Here are some numbered points:
[-18   5  -1   2   4  12 -14  14  19  22 -11  -1 -12 -19   1  21 -20  23
   2 -12 -35  39 -22  -8  15 -17 -19  -4] 0
[-48  -7  38 -52 -51  37  60  10  36  19  52 -58  68  59 -54 -28 -56 -64
  57  73 -22 -36 -46  71 -42 -46   8  58] 1
[  72   46  -98  113   94 -111  -68 -101  -47  -81 -127   83  -48  -34
  127  -53   74   49 -115   -8   92  -72   76  -69  110   98   49  -60] 2
[  8 -12  26  -6 -11  14  -8  30 -56  -6  22  -8  -1 -22 -11  32  33  27
  29  -3   0  33 -24  -7 -36 -23 -32 -10] 3
[-24 -39  36 -25 -32  21  28   7  19   1  36 -39  38  29 -34 -21 -25 -37
  36  20   1 -25  -3  36 -49 -24  11  33] 4
[ 13 -15   1  -9   2  -6  35 -24  24 -38  15 -20  50  29  -9 -35  -9 -49
   0  35  17 -55  -5  37  -4   8  40  28] 5
[ 21  19  -9  23  -4 -16 -11  -8  12  -3   9  10 -14 -15   4  19  30   2
  -5  17  17  -8  12  -8   7  11 -17 -22] 6
[ 38  10 -48  57  35 -52 -57 -41 -69 -57 -54  72 -69 -45  45  11  61  75
 -55 -18  63 -46  75 -59  33  56   0 -60] 7
[-18  -7  44 -44  -6  42  21  37 -26  45  17 -13   3  15 -17   0  -7  10
  24 -40 -21  61 -18   5 -32 -27  -2  11] 8
[ 52  23 -70  93  65 -78 -65 -71  -9 -65 -78  68 -57 -43  80 -13  48  48
 -85 -25  72 -50  81 -66  76  72  25 -57] 9
[ -3 -48  13   8  -1 -12 -10  -9  71 -34 -21  -2  25   4  22 -25   4  -9
 -13  58  -6 -16  16  19  -2  11  12  17] 10
[-13  49  10 -19 -39  23 -26  40 -26  37  36   7 -31   2 -37  36   0  23
  18 -30 -44  32   1 -23  -6 -27 -51 -16] 11
[ 54   2 -54  66  51 -65 -57 -55 -54 -59 -69  72 -59 -45  59  -2  60  64
 -69  -7  61 -38  73 -62  49  72  18 -59] 12
[ 52   1 -48  62  48 -60 -54 -52 -49 -58 -65  69 -56 -45  55  -1  61  66
 -67 -10  60 -34  69 -62  46  68  16 -58] 13
[-24  51  24 -24 -33  26  -1  37  -2  34  42 -15  -5   7 -44  35 -10   2
  41  14 -39  -7 -31  11 -38 -38 -44   5] 14
[ 16  10 -53  67   1 -53 -75 -40 -38 -21 -49  51 -69 -20  40 -14  41  65
 -44 -35  46 -43  84 -61  46  34  -2 -45] 15
[-38  63 -15  -1 -31   9  -8  23  63  53  -2  -2 -11  14  -3   4 -16 -17
  14   5 -20  -1 -13  -3   9 -28 -17   4] 16
[ -7 -26  48 -33   5  34   6  39 -27  24   9  -7  -2   1  -5   5  15  21
  14 -40 -12  62 -13  -3 -34 -21 -14   2] 17
[ -8 -30  19 -30 -18  10  49 -19  45 -29  31 -45  79  54 -30 -60 -33 -73
  18  62   3 -59 -16  61 -16 -13  47  54] 18
[  9 -15   3  -7  -2  -3  24 -20  20 -30  17 -18  36  16 -14 -22  -8 -40
   5  29  20 -42   1  27 -10   7  25  16] 19
[-18  28 -35  11   9  -1 -13   1  32  34 -22  -1  -8  -8  11  -6 -31  -3
  -9 -20 -29  26 -20  -7  33  -6  -4  -1] 20
[ 11  38  41 -13   1  19 -26  40 -67  16   9  26 -58 -34  -2  55  52  71
  13 -24   6  48   7 -38 -41  -9 -61 -49] 21
[ -9   2 -11  15  14   0 -25   5  13   6 -20  15 -23 -25   9  23  -8  29
 -12 -15 -13  20  -1 -20  17  -1 -18 -16] 22
[-21  73  20 -29 -50  37 -31  61 -46  54  56   9 -40   3 -61  54   5  35
  36 -54 -52  50  -8 -27 -17 -45 -69 -22] 23
[-25  19  45 -47 -10  45  30  47 -32  47  35 -16   9  29 -34  10  -9   5
  43 -57 -35  39 -27  11 -40 -36  -2  18] 24
New points follow, each followed by the number of its nearest point above by angle.
[-24   6  30 -39 -37  22  42   4  27   0  47 -43  55  44 -46 -20 -30 -49
  38  64 -10 -45 -30  53 -28 -31  10  38] -> 1
[-18   6   1  -1   3  15 -14  19  18  25 -10  -2 -16 -16  -2  23 -20  25
   4 -13 -35  39 -21  -9  12 -18 -23  -5] -> 0
[-45   6  45 -52 -58  38  51  16  21  14  63 -55  60  55 -62 -14 -45 -52
  62  71 -18 -49 -41  64 -51 -51  -6  48] -> 1
[-18  -1   0   1   7  12 -11  18  23  14 -10   1  -8 -20   3  25 -18  19
   3  -4 -33  38 -23  -3  11 -14 -22  -2] -> 0
[-42   6  45 -53 -56  37  49  17  21  16  62 -56  59  54 -60 -17 -43 -54
  58  66 -19 -47 -39  63 -50 -49   1  49] -> 1
[-11 -64 -31  10   8   1   9  -3  50  38 -51 -13  -5 -11  44 -28 -43 -28
 -28 -11 -13  53 -11   2  20  15  25  23] -> 20
[-48   7  42 -50 -62  36  56  14  27  20  63 -58  61  57 -64 -21 -50 -58
  62  70 -19 -51 -39  66 -49 -50   1  54] -> 1
[ -2  27  18 -15  -8  11  17   6 -15   2  14  -8  10  18  -9   2   0  -6
  10  18   0 -32  -9  11 -18  -9   7   8] -> 1
[-25  12  33 -38 -36  27  41   9  20   5  47 -38  47  40 -46  -8 -27 -41
  41  58 -10 -40 -31  47 -33 -31   2  31] -> 1
[-28  24  43 -47 -12  45  35  48 -29  47  39 -19  15  36 -38   9 -13  -1
  48 -57 -38  28 -31  15 -42 -39   2  24] -> 24
[ -4 -35 -44  18  21 -19   1 -20  49  37 -48 -13   1  -2  40 -46 -36 -23
 -32 -16 -21  49 -13   2  45  23  33  20] -> 20
[-19  10  11 -11  -5  21  -2  22  13  25   3  -9  -7  -6 -11  22 -20  15
  12  -6 -33  27 -24  -1  -1 -22 -19   2] -> 0
[-22   9   4  -2   0  17 -15  19  12  31  -6  -2 -16 -18  -6  27 -20  25
   7 -20 -37  39 -22 -12   9 -19 -22  -6] -> 0
[ 13 -26  28 -10  -7  12  -5  26 -38 -26  24 -12  22  -9 -12  14  35   9
  18  13   0  27 -22   0 -23 -18 -16   1] -> 3
[  4 -11  31 -14  -9  20  -4  33 -54   5  21  -7  -3 -17 -12  27  27  27
  27 -14  -4  43 -21  -7 -35 -24 -28  -8] -> 3
[-34  34  36 -51 -16  45  40  41 -27  62  41 -24  16  45 -42  -1 -29 -10
  48 -64 -42  30 -30  16 -33 -37  11  28] -> 24
[-12 -32  25 -30 -25  14  45 -12  37 -21  33 -45  68  45 -32 -49 -32 -65
  26  54   5 -51 -12  58 -26 -14  36  49] -> 18
[  6 -12  33 -23  18  20   6  23 -12  14  -2   1   0  -1   4   0  19  15
  -1 -26  -6  49 -10  -4 -15  -6  -2  -2] -> 17
[  6  10 -17  16  22  -6 -17  -2  10   2 -18  14 -21 -31  13  25  -3  24
 -14 -18 -11  26  -9 -18  27   5 -12 -19] -> 22
[-10 -33  47 -26 -10  38   0  45 -32  15  26  -8  -7 -10 -21  36  15  26
  25 -42 -10  50  -9  -9 -42 -29 -28  -4] -> 17
[ -1  47  21 -17 -24  18  -3  32 -29  13  47  -4 -15  -6 -42  50  10   7
  34   3 -20 -14 -19   0 -40 -25 -47 -10] -> 14
[-53  -6  32 -52 -62  30  67  -3  57  17  56 -71  83  76 -60 -52 -72 -88
  57  91 -23 -62 -43  87 -38 -46  25  75] -> 1
[ -3 -45 -38  20  27 -19   0 -20  53  31 -49 -12   1  -6  42 -43 -33 -21
 -31 -16 -15  48 -12   3  39  23  33  19] -> 20
[  2 -47 -25  25  18 -35  -7 -39  78 -33 -44  -3  34   9  38 -52 -15 -30
 -33  67  -8 -25  10  19  39  29  36  23] -> 10
[  8 -28  19  -5 -10  12  -5  26 -51  -7  15 -10   3 -22  -5  25  25  19
  23  -5  -4  37 -23  -6 -28 -19 -26  -4] -> 3
[  8   8 -18  19  25 -10 -15   0   9 -10 -22  17 -13 -31  21  28   7  22
 -15 -12  -7  21 -10 -13  20  10 -11 -16] -> 22
[-34   8  48 -43 -24  45  41  41 -15  46  38 -28  14  31 -36  13 -22  -7
  48 -33 -13   7 -22  21 -64 -35   4  25] -> 24
[-25  60  43 -37 -49  36   1  51 -18  35  64 -18  -8  11 -64  51  -2   6
  57  20 -43 -14 -33  14 -60 -49 -59   4] -> 14
[ -1 -50  11  10   2 -11  -8 -11  69 -36 -23  -2  28   3  23 -26   2 -10
 -14  59  -5 -17  16  18   2  12  13  20] -> 10
[-30  60   1  -8 -27  15 -10  32  35  49   4   1 -21   5  -6  18  -2   2
  19  -2 -17  14 -13  -9  -7 -28 -31  -7] -> 16
[ -8 -67  -9  24   5 -28 -17 -27  56 -29 -40   4  18  -1  33 -37  -9  -7
 -22  66  -8 -21  26  11   7  25  16  17] -> 10
[-45   5  45 -53 -60  36  49  15  23  14  64 -58  62  56 -63 -19 -45 -55
  61  74 -19 -50 -41  68 -49 -52  -1  51] -> 1
